In the rows, 128 means zero.
The rows of X fall into several groups, and each row is roughly a mix of its group's hidden directions.
X, 92 rows:
[[139 108 108 100 158 181 141 145 131 112 107 163 116 133 179 135 143 128
  134]
 [145 131 161  96 110 108 124 110 116 163 124  71 108 165 122 142 105 138
  141]
 [105 185 139 135 106  92 136 112  98 106 128 126 109 105  82 108 129 133
  128]
 [124 133 120 108 112 148 115 136  80 152 115 111 156 168 114 183 107 135
  139]
 [137 160 117 158 131 125 146 147 170  97 152 156 134 102 141  83 157 113
  117]
 [151 126 145 114 135 124 129 118 170 133 142  98 156 177 144 157 118 131
  176]
 [152 165 153 114 128 115 133 100 119 124 161 129 147 179 111 159 103 128
  161]
 [145 163 143 104 136 140 161 135 185 114 126 108 164 126 156 141 118 117
  158]
 [130 178 140 119 128 126 119 116  91  89 170 167 114 132 128 106 120 106
  106]
 [150 104 147  67 146 152 129 116 121 129 116 127 108 168 164 155 119 135
  149]
 [122 173 143  91 118 132 115 123 102 112 140 102 153 170 131 165 103 120
  157]
 [173 128 135 162 109 115 153 136 148 187 145 119 147 126 106 121 114 126
   94]
 [144 127 110 132 163 169 140 136 158 102 144 169 158 142 169 143 132 115
  150]
 [139 140 150  63 145 147 149 111 109 104 105 144  87 136 154 134 124 136
  144]
 [139 126 131 127 155 135 165 127 199 105 117 141 134  99 156 115 142 126
  152]
 [101 167 135 156 106  86 126 108 107 130 125  92 107 105  84 107 121 134
  132]
 [152 140 135 127 139 137 172 140 202 127 120 119 152 102 154 120 130 120
  139]
 [134 153 139 123 101 100 153 134 159 141 108  91 156 142  93 151 137 151
  167]
 [ 86 145 100 175 106 111  96 145 130 122 132  83 155 131 110 125 140 127
  149]
 [119 122 114 156 138 116 137 133 169  90 140 181 164 108 106 126 160 132
  142]
 [137 135 134 127 106 127 110 133 111 172 135  67 147 171 127 156  98 125
  133]
 [169 130 136 153 110 115 138 121 113 184 151 128 148 159  90 148 106 134
  112]
 [142  83 103 121 144 171 111 154 137 135 128 144 151 167 168 154 141 127
  136]
 [117 119 128 118 146 139 124 133 144 100 123 132  85  88 174  78 142 112
  105]
 [138 136 130 116 117 150 110 136  96 169 130  71 119 157 160 136  94 114
  112]
 [169 124 162  77 137 131 166 104 114 141 116 163 103 136 120 145 113 143
  121]
 [ 97  99 107 159 139 131 106 109  71 135 119 153  97 104 106 122 121 132
  105]
 [136 119 136 126 143 123 128 124 193 112 142 109 162 156 150 145 133 127
  179]
 [133 104 111 160 140 129 159 141 177 131 109 153 127  76 129 101 154 134
  115]
 [ 99 113 121 138 142 128 114 132 183 114 117  76 146 120 161 127 130 121
  168]
 [132 127 144 132 109  96 118 123 157 146 139  83 165 165 102 157 122 139
  164]
 [114  87  91 175 140 149 112 141 144 163 110  86 125 127 156 123 131 129
  138]
 [125  89  96 124 149 173 114 142 121 140 104 115 114 159 175 145 138 136
  153]
 [151 143 162  86 124 114 164  98 100 135 114 159 111 127  89 149 111 147
  125]
 [161 127 159  81 146 140 162 123 157 111 133 172 129 105 150 124 120 116
  105]
 [103 103 104 164 137 133 127 149 166 118 119 137 144  69 139 102 144 116
  105]
 [164 122 137 116 120 120 165 126 158 162 102 106 125 161 116 149 141 161
  169]
 [104 184 115 128 117 125 139 131  89  84 120 162 112 108 103 112 150 133
  130]
 [148 136 129 145 112 114 125 147 126 115 166 183 135 119 109  96 152 117
   78]
 [115 142 142 118 105  98 101 109  89 136 132  89 117 173  96 147 119 144
  156]
 [152 159 137 126 128 126 159 149 191 102 145 144 149 109 148 101 149 114
  124]
 [ 89 156 117 145 103 113  86 138 113 116 142  77 159 150 116 140 123 119
  149]
 [115 182 130 125 123 119 155 125 112  88 123 166 113  84 106 102 140 126
  115]
 [130 110 111  90 147 170 121 135 104 118 105 138 108 169 169 151 140 139
  157]
 [158 150 158  84 136 138 150 137 166 100 148 153 144 114 161 117 122 104
  108]
 [156 126 133 120 154 141 165 111 164 126 123 151 156 151 129 168 122 141
  178]
 [105 116 113 120 168 153 149 116 143  91  95 157 103  89 156 120 140 132
  151]
 [124 120 139 111 139 130 123 116 161 136 115  64 133 153 158 149 111 130
  177]
 [ 99 128 115 125 124 147 116 133  81 149  96  89  89  98 146 113 110 121
  100]
 [122 149 146 121 127 104  98  93  81 104 164 141 108 169 105 132 118 129
  143]
 [146 161 169  79 115 107 162 107 115 122 121 148 132 124  90 151 110 138
  127]
 [124 109 114 145 128 127 112 106  71 160 116 117  93 167 105 146 124 153
  148]
 [169 154 148 134 116 116 143 114 123 163 157 121 157 171 101 158  99 128
  135]
 [109 155 133  86 131 143 113 120 100  98 124 117 145 167 136 171 113 128
  171]
 [142 128 150 103 123 124 121 116 138 156 127  63 127 171 145 150 103 130
  160]
 [150 120 136 138 160 123 165 110 194 108 131 159 124 108 141 111 143 132
  153]
 [162  86 147 127 143 133 139 131 186 153 145 133 157 113 151 128 111 112
  100]
 [160 176 151  97 131 133 131 119 109 100 170 155 113 163 147 115 121 112
  123]
 [122 139 134 106 157 137 150 120 182  79 120 139 130 112 162 122 141 124
  168]
 [157 130 170  55 140 132 146 108 127 114 127 148 111 145 145 144 112 130
  131]
 [144 172 122 155 120 115 155 148 180 103 147 138 143 117 129  94 161 123
  137]
 [127 109 143 103 127 121 133  97  74 155 102 135 105 137  90 162 104 151
  130]
 [164 130 139 157 110 106 129 113 103 175 161 133 133 159  86 136 109 133
  107]
 [155 125 126 158 103 121 143 154 144 183 131 105 141 105 118 108 121 120
   78]
 [156 124 165  86 140 112 148  97 157 125 126 117 112 163 133 144 124 145
  174]
 [111 135 112 148 107 128 119 143  76 138 123 147 111  92 103 105 131 123
   71]
 [ 99 104 116 150 124 114 121 106  76 151  99 131 108 113  78 144 120 151
  127]
 [145 111 171 106 136 107 141  94 154 160 122  81 102 116 137 122  92 127
  128]
 [123 134 154  79 133 139 102 108  75 116 146 139 121 143 139 147  90 109
  106]
 [133 148 164 137 100  74 123 110 135 138 160 113 150 124  77 126 109 123
  112]
 [166 144 148 113 103 116 134 121  83 160 146 145 125 166  91 145 115 137
  105]
 [103 173 110 177 107  97 132 131 125 108 135 131 138 108  82 107 150 134
  138]
 [137 128 138 166 119 102 138 134 170 140 155 136 164  87 106 108 120 111
   90]
 [116 126 109  97 141 162 121 128  89 115  97 123  91 163 157 144 140 145
  164]
 [ 91 128  84 166 134 153 130 139  99 129 101 150 161 101 104 158 125 133
  133]
 [132 121 138 128 131 113 124 122 181 128 137  90 166 162 132 156 125 133
  181]
 [127 137 137 125  93 115 109 134  78 171 127  84 109 136 109 123 107 126
   91]
 [127 157 144  94 150 132 137 105 145  83 136 135 141 156 143 154 121 127
  185]
 [100 161 109 112 125 140 122 125  72 100 102 129  90 147 125 131 146 146
  161]
 [105 138 131 100 156 138 133 119 160  67 116 138 120 115 163 122 143 125
  169]
 [152 103 128 164 145 113 157 121 179 136 135 156 111  93 127  89 147 132
  114]
 [108 130 115 140 123 119 145 119  87 123 102 176 117  92  75 133 138 148
  114]
 [ 94 125  95 157 136 142 132 140 110 105 110 173 126  74 116 112 145 126
  105]
 [ 97 154 113 173 116 101 135 127 121 109 127 149 133  81  81 106 143 131
  118]
 [148 112 119 150 128 116 164 109 116 163  96 144  94 132  87 132 144 168
  148]
 [120  73  99 148 147 145 142 141 151 136  91 155 114  89 137 117 156 142
  120]
 [131 119 105 172 133 138 138 154 166 128 140 159 163  87 132 108 140 111
   95]
 [118 128 102 140 146 167 127 133 130 141 115 103 169 152 151 176 105 124
  167]
 [ 85 147 119  84 122 153 105 149 105  95 101  97 137 128 157 147 126 119
  144]
 [112 110  97 168 118 127 105 146 146 151 118  73 140 156 135 134 145 140
  164]
 [127 131 151  88 143 145 118 127 124  96 151 160 136 100 160 120 105  93
   84]
 [104 123 136 149  94  83  99 137 148 144 132  66 145 123 101 119 131 129
  127]]

Each list below has four rows that fit no group; the rest each fit one group, if only roughly. Name those rows in the order they come.
    K830: [147  77 120 149 145 138 108 138 179 147 150 115 153 157 163 133 133 121
 138]
    K380: [113 182 145 124 102  90 130 112  91 104 136 135 115 123  77 119 130 135
 129]
    K82: [128 142 118 133 106 136 128 131  54 160 118 141 118 127  93 140 111 133
  90]
    K450: [117 129 138 112 115 125 119 116  99 166 101  57 101 139 131 140  99 135
 137]
    K210: [ 78 143 108 170 105 106  90 133  98 123 132  99 146 116  93 127 126 124
 126]
    K671: [142 105 130 110 122 134 125 126 126 166 106  83 127 179 133 165 122 149
 165]
    K623: [128 132 149 108 106 103 136 106  86 161 103 102 105 139  82 149 111 153
 133]
    K823: [131 121 140 116 116 123 117 131  87 130 141 161 102 100 119 100 124 115
  59]
    K947: [102 118 129 120 142 121 137 118 132  97 102 146  79  73 135  88 148 132
 117]
    K472: [131  83 119 171 124 119 103 136 159 172 143  88 160 140 129 136 118 122
 123]
    K513: [124 184 158 132 114  86 140  99 130 111 151 119 144 123  84 130 107 125
 144]
    K745: [126 115 150 128 104  94 102 110  82 159 140 111  99 131  92 118 110 131
  90]
 | K830 K823 K513 K745
    K955: [109 158 119 153 108 111 128 157 181 108 133  97 172 110 126 116 148 119
 143]
    K519: [139 144 129 121 108 117 149 122 115 160  95  88 113 162 102 151 132 162
 171]
    K353: [133  95 132 113 146 143 113  99  66 145 127 155  85 142 128 138 106 133
 109]
    K374: [152 189 140  85 111 136 146 147 127  95 140 141 141 164 136 135 144 127
 146]
    K287: [114 183 143 129 107  98 147 131 140  92 138 145 155  91  90 116 133 122
 120]
    K910: [ 84 155 119 162 109 100 122 134 130 105 126 126 156  80  85 118 134 123
 120]
    K826: [137 115 142  85 143 154 131 140 141 112 125 143 107  98 181 102 125 106
  88]
    K412: [136  75 113 131 149 159 114 132 145 161 112  94 121 153 175 141 121 130
 144]
    K306: [122 119 102 185 141 131 120 143 185 121 149 120 164 118 146 113 141 114
 141]
    K716: [151 104 137  99 137 144 123 107  88 160 120 120  98 178 137 158 109 143
 143]
    K607: [ 89  92  99 172 134 133 101 149 157 129 122 105 151  91 143 115 136 115
 116]
    K856: [137 142 130 128  98 130 108 149  80 157 143 113 110 128 129 103 118 112
  66]
    K743: [110  95 120 140 152 120 125 116 143  97 120 163  84  92 136  88 160 135
 125]
 | K519 K374 K826 K306
    K134: [144 136 133 122 114 117 130 112  99 158 119 100 114 185 102 157 125 156
 167]
    K273: [128 125 105 165 138 138 118 151 173 104 161 153 182 131 142 126 146 110
 133]
    K212: [153 150 130 120 107 144 151 156 147 169 120  89 178 136 133 157 104 120
 121]
    K126: [117 134 133 117 107 120 129 116  65 164  99 103  98 122  94 140 107 143
 112]
    K206: [118 124 103 135 164 161 148 129 136  89 117 190 124  96 149 121 145 125
 132]
    K734: [141  93 109 110 147 169 116 144 133 137 114 115 110 169 185 136 141 132
 148]
    K586: [111 168 131 116 117 124 120 116  56 108 131 151  94 120 106 116 121 126
 105]
    K981: [142  78 126 119 154 145 145 132 155 123 117 177 109  93 152 108 146 129
 102]
    K581: [128 131 124 134 122 141 104 145 148 151 139  58 150 155 168 135 109 109
 139]
    K959: [143  84 124 111 159 164 135 130 160 145 108 109 115 134 187 134 122 126
 142]
    K615: [108 128  96 194 129 127 133 143 151 141 122 113 134  79 126  96 135 119
 110]
    K530: [129 156 145 122 128 104 153 119 145  84 141 186 142  96  95 117 143 128
 122]
    K643: [119 142 155 133 101  78 107 104 113 141 148  92 137 148  79 140 109 135
 137]
 | K734 K586 K981 K530
    K149: [134  85 106 153 137 154 102 150 149 163 134  91 136 141 175 122 123 113
 115]
    K28: [128 113 137  98 121 126 101 115  98 141 125  95 117 190 129 161 120 144
 162]
    K919: [140 129 134 106 129 144 118 156 182 120 142  94 161 146 181 129 129 107
 137]
    K397: [113 124  96 158 150 157 125 153 163  97 138 154 157 100 163 113 144 106
 122]
    K874: [ 88 105 101 107 134 162 118 159 129 109  80 117 127  96 162 132 146 129
 129]
    K961: [ 97 122 102 145 154 141 145 126 139  86 105 178 128  81 126 121 150 133
 140]
    K773: [ 89 167 131 117 131 117 132 104  86  85 113 148  98  95 104 118 127 132
 136]
    K222: [114 134  84 133 143 174 132 161 119  95 112 170 131 120 158 124 161 126
 132]
    K229: [158  93 133 111 155 149 138 124 176 138 127 121 136 163 169 148 128 132
 164]
    K962: [133 183 164  91 117 114 142 122 125  93 152 151 150 109 115 127 109 107
 107]
    K22: [164 107 132  92 149 165 141 123 124 150 116 127 113 173 168 155 117 135
 148]
 | K149 K773 K229 K22
    K497: [164 163 150 142  99 108 144 136 144 169 153  92 150 132 113 119 105 115
 101]
    K593: [116 135 143 124 116 102 135 111  91 120 128 174 124  91  73 128 121 133
  93]
    K717: [120 129 128 122 126 124 137 122  87 117 115 173  83  88 108  99 141 134
  88]
    K599: [160 150 151 105 148 138 145 117 167 110 157 138 162 158 153 150 110 114
 157]
    K167: [111 105 123 117 136 145 102 117  65 140 116 126  74 122 145 115 114 125
  97]
    K62: [102 157 119 154 125 121 123 146 151  89 147 143 154  79 129  97 137 102
 104]
    K559: [135 136 129 136 118 131 106 143 156 147 151  68 167 166 153 143 111 112
 145]
    K458: [122 156 149  89 136 133 129 106 122 123 115  72 105 148 157 139 100 125
 166]
    K815: [131  79 122 132 145 144 143 145 173 137 109 146 136  77 151 114 135 121
  96]
    K691: [111 160 113 153 133 134  92 124  83  95 171 149 113 140 139 102 128 104
 113]
 | K593 K599 K167 K458
    K540: [108 150 133 127 119 113 110 100  54 123 135 141 107 139  86 140 110 134
 124]
    K373: [132 103 115 134 124 135 130 158 190 144 110  85 156 138 154 136 147 134
 155]
    K211: [129  87 110 164 119 120 118 130  95 166 122 147  97 114 100 108 140 141
  86]
    K885: [145 162 143 115 137 133 144 132 143  90 158 173 126 101 148  95 131 102
  96]
    K327: [148  77 103 147 151 160 117 140 145 156 125 118 106 153 178 117 141 130
 132]
    K986: [128  86 139 115 139 138 106 129 159 155 123  68 127 135 175 131 106 116
 129]
    K338: [137 124 130 102 156 156 148 109 140 132 105 113 136 156 154 172 107 138
 183]
    K680: [153 101 139  92 152 164 120 138 150 126 142 133 126 140 194 126 117 105
 110]
    K414: [147 107 109 155 152 153 135 136 179 145 133 112 160 153 163 146 126 125
 163]
    K452: [105  85 111 136 130 136  89 124  66 138 124 146  94 127 123 122 129 131
  95]
    K523: [ 99 179 121 158 104 100 123 143 148  97 143 113 163 107 101 113 142 119
 137]
    K478: [122 172 135  99 150 143 134 113 131  73 140 144 135 150 151 142 125 121
 175]
 | K986 K414 K452 K478
    K346: [ 94 119 122 130 110 116  75 129  65 124 136 116  98 134 117 113 130 124
  99]
    K556: [122 128 136 110 122 134 115 132 101 138 119  98  72 105 159  86 120 115
  86]
    K780: [100 163 131 139 120 110 116 108  73 102 144 157 119 106  87 120 117 122
 107]
    K928: [130  85 141 105 151 145 140 130 158 126 117 156 135  75 154 124 115 112
  88]
    K383: [121 155 116 156 139 134 122 137 136  87 162 163 123 101 148  82 142 101
 102]
    K626: [119 138 126 127 108 123 133 121  75 166  93  89  81 120 109 121 116 144
 117]
    K936: [124  96 113 156 110 120 106 128  73 169 127 137 114 134  89 132 126 140
  92]
    K704: [105  91 101 154 139 148 101 157 166 128 126 102 150 109 170 115 136 109
 119]
    K347: [112 100 125 137 123 116 154 140 176 142  87 119 155  74 106 137 136 141
 127]
    K94: [127 148 120 153 112 102 125 126  93 111 146 173 101 125  86  96 159 138
 107]
    K164: [133 139 134 139  92 101 122 127  85 162 133 124 144 144  66 150 118 142
 110]
    K822: [163  92 131 134 148 141 149 134 169 135 145 185 158 114 137 132 131 120
 101]
    K330: [151 129 141 135 137 113 129  90 105 135 156 157 133 178  93 161 113 142
 158]
    K790: [ 99 143 116 136  97 104 104 130  90 133 110  87 110 156  93 134 146 152
 156]
    K932: [122 127 125 122 111 126 103 143 144 142 126  64 155 174 141 153 127 131
 165]
 | K626 K94 K822 K790
    K256: [119 148 108 176 104 109 121 150 129 119 154 156 170 115  86 120 147 122
 107]
    K605: [ 96 172 140  91 121 126  98 119  92  83 139 108 126 152 136 139 117 117
 152]
    K208: [136 121 124 120 163 152 143 120 175 105 127 137 154 148 161 154 129 129
 182]
    K866: [110 152 113 108 117 142 131 125  60 131  90 120  91 143 115 143 131 150
 146]
    K283: [119 119 120 117 107 134  93 134  66 159 118  90 101 166 127 137 121 136
 120]
    K791: [121  90 122 150 125 122 101 122 132 173 120  62 124 155 135 141 114 136
 147]
    K56: [ 95 172 142 120 114 108 113 118  91  90 148 148 140 100  97 123 112 110
 104]
    K974: [128 188 155 101 122 120 134 129 158  96 148  92 144 128 154 117 113 104
 142]
    K426: [ 90 123 109 153 104 123 104 147  90 148 109 100 118  89 112 110 126 123
  87]
    K514: [139 105  89 178 129 153 122 146 130 175 125 107 153 161 134 150 129 135
 143]
    K249: [155 133 128 183 116  93 143 111 139 166 147 122 130 150  81 124 131 147
 142]
    K819: [128  73  99 156 135 141 122 133 136 173  97  97 116 147 136 141 140 151
 151]
 | K866 K283 K514 K249
    K547: [110 115 125 121 165 133 135 112 161  74 120 158 105 105 156 109 151 129
 158]
    K673: [114  87 100 173 141 138 114 151 171 126 137 142 165  99 141 119 143 115
 113]
    K509: [140 130 150  86 133 135 141 100 100 153 101  94  92 153 135 152 100 143
 153]
    K247: [159  97 164  70 140 136 128 113 141 142 130 117 122 164 157 154 107 130
 138]
    K213: [124 151 142 130 103 112 109 128 125 155 141  61 159 156 117 151  97 120
 139]
    K617: [131 129 111 163 122 134 104 163 167 120 169 124 174 134 151 112 140 101
 110]
    K517: [125 134 114 144 119 136 122 150 101 125 136 158 104  92 132  85 141 113
  66]
    K855: [122 136 108 135 124 160 118 149  77 140 125 137 103 104 150 103 120 109
  72]
    K122: [101 155 132 121 118 105 107 101  70 104 131 132 101 153  91 136 130 144
 153]
    K604: [113  95  85 191 133 129 124 139 145 151 107 110 120 126 123 117 156 147
 151]
    K895: [ 83 111 106 127 162 148 105 118 129  79 113 133 110 120 162 126 142 127
 166]
    K54: [126 150 155  80 111 125 109 132 128 121 139  86 163 163 138 163 103 116
 144]
    K486: [148 122 153  83 136 136 134 110 104 140 116 114  61 136 160 107 117 131
 115]
 | K673 K213 K122 K895
    K96: [146  78  95 162 150 154 129 140 149 158 117 126 103 141 164 112 150 137
 134]
    K722: [101 125 100 186 125 126 118 150 153 125 137 127 162  82 122 107 134 110
 103]
    K696: [131  96  94 124 157 182 129 150 137 124 107 146 125 136 182 136 144 127
 139]
    K942: [136  74 101 157 139 146 148 147 154 159 100 150 129  93 132 121 146 139
 106]
    K477: [158 156 137 135 102 128 135 139 122 175 146  94 167 158 113 155  98 120
 117]
    K402: [159 125 112 150 140 154 138 154 174 143 141 111 123 133 184  96 140 111
 120]
    K44: [118 132 131 110 118 138 123 116  69 167  99  86 100 136 122 147  95 135
 123]
    K473: [161 106 126 155 148 127 173 125 192 144 123 151 133 102 132 113 141 135
 131]
    K971: [127 143 155 111 102  93 117 118 135 139 135  82 157 163  97 159 113 136
 157]
    K360: [129 151 149  72 124 127 128 108  83 113 113 123  88 161 127 142 124 144
 153]
    K32: [115 139 146 113 127 116 154 128 150 103 118 161 151  59 108 122 122 117
  96]
    K797: [100 105 127 118 122 130  89 113  69 150 117  99 122 153 115 162 100 133
 131]
    K354: [127  95 115 144 137 135 147 152 195 133 107 123 149  84 148 114 146 126
 122]
    K769: [124 112 110 183 115 108 122 115  92 173 124 122 115 130  78 129 125 147
 119]
    K209: [154 178 153  96 104 110 145 124 126 129 135 104 134 176 111 147 127 140
 161]
 | K722 K402 K971 K769
    K949: [159 128 159  89 143 124 166 124 188 104 129 156 132 112 146 119 138 127
 133]
    K413: [176 111 146  89 136 146 145 136 166 148 128 112 128 167 170 139 127 130
 142]
    K137: [134  96 136  83 153 158 112 110  84 123 125 156 100 153 155 149 112 127
 123]
    K157: [135 120 119 176 127 121 138 145 173 139 149 143 169  88 119 110 128 110
  94]
    K757: [104 150 141 102 151 119 120 100 134  63 135 140 107 136 142 123 137 128
 175]
    K544: [124 100 116 138 149 153 118 149 162 114 138 141 133  93 179  98 134 101
  95]
    K111: [139 105 128 128 141 123 154 117 123 117 117 200  99  98 106 111 153 145
 108]
    K448: [171 131 134 121 147 147 161 138 165 118 144 171 117 114 164  96 142 116
 105]
    K631: [127 132 129 113 117 114 121 118 117 133 109  89 102 180 119 144 145 159
 184]
    K883: [141  79 112 162 144 145 129 144 178 162 130 115 150 110 159 120 124 116
 110]
 | K949 K137 K111 K631
    K620: [122 165 131 147 102 100 128 140 126 104 158 163 166 111  81 121 139 120
 104]
    K748: [163 155 151 116 122 126 143 103  84 157 149 141 128 160 102 154  90 128
 117]
    K893: [147 121 151  88 121 122 138 106  99 158 109 112 117 167 107 169 108 152
 151]
    K713: [145 123 157  93 145 121 137 102 163 126 122  91 106 158 157 134 120 137
 176]
    K886: [117 154 141 106 123 120 100 104  76 108 150 128 127 178 111 156 111 129
 153]
    K289: [ 95 116 100 160 131 125 106 139 112  95 133 168 111  95 120  93 160 124
 104]
    K128: [147 126 126 139 130 138 109 145 171 134 163 100 174 169 161 140 121 109
 144]
    K416: [120 149 153 105 128  97 141 101 155 105 120 108 141 144 104 155 125 146
 188]
    K941: [141 123 113 108 139 165 137 139 134 145 102  96 130 171 167 159 127 139
 172]
    K464: [ 90 133 112 154 101 115 115 140  87 145 106 109 119  87  92 115 126 130
  94]
 | K748 K289 K416 K941
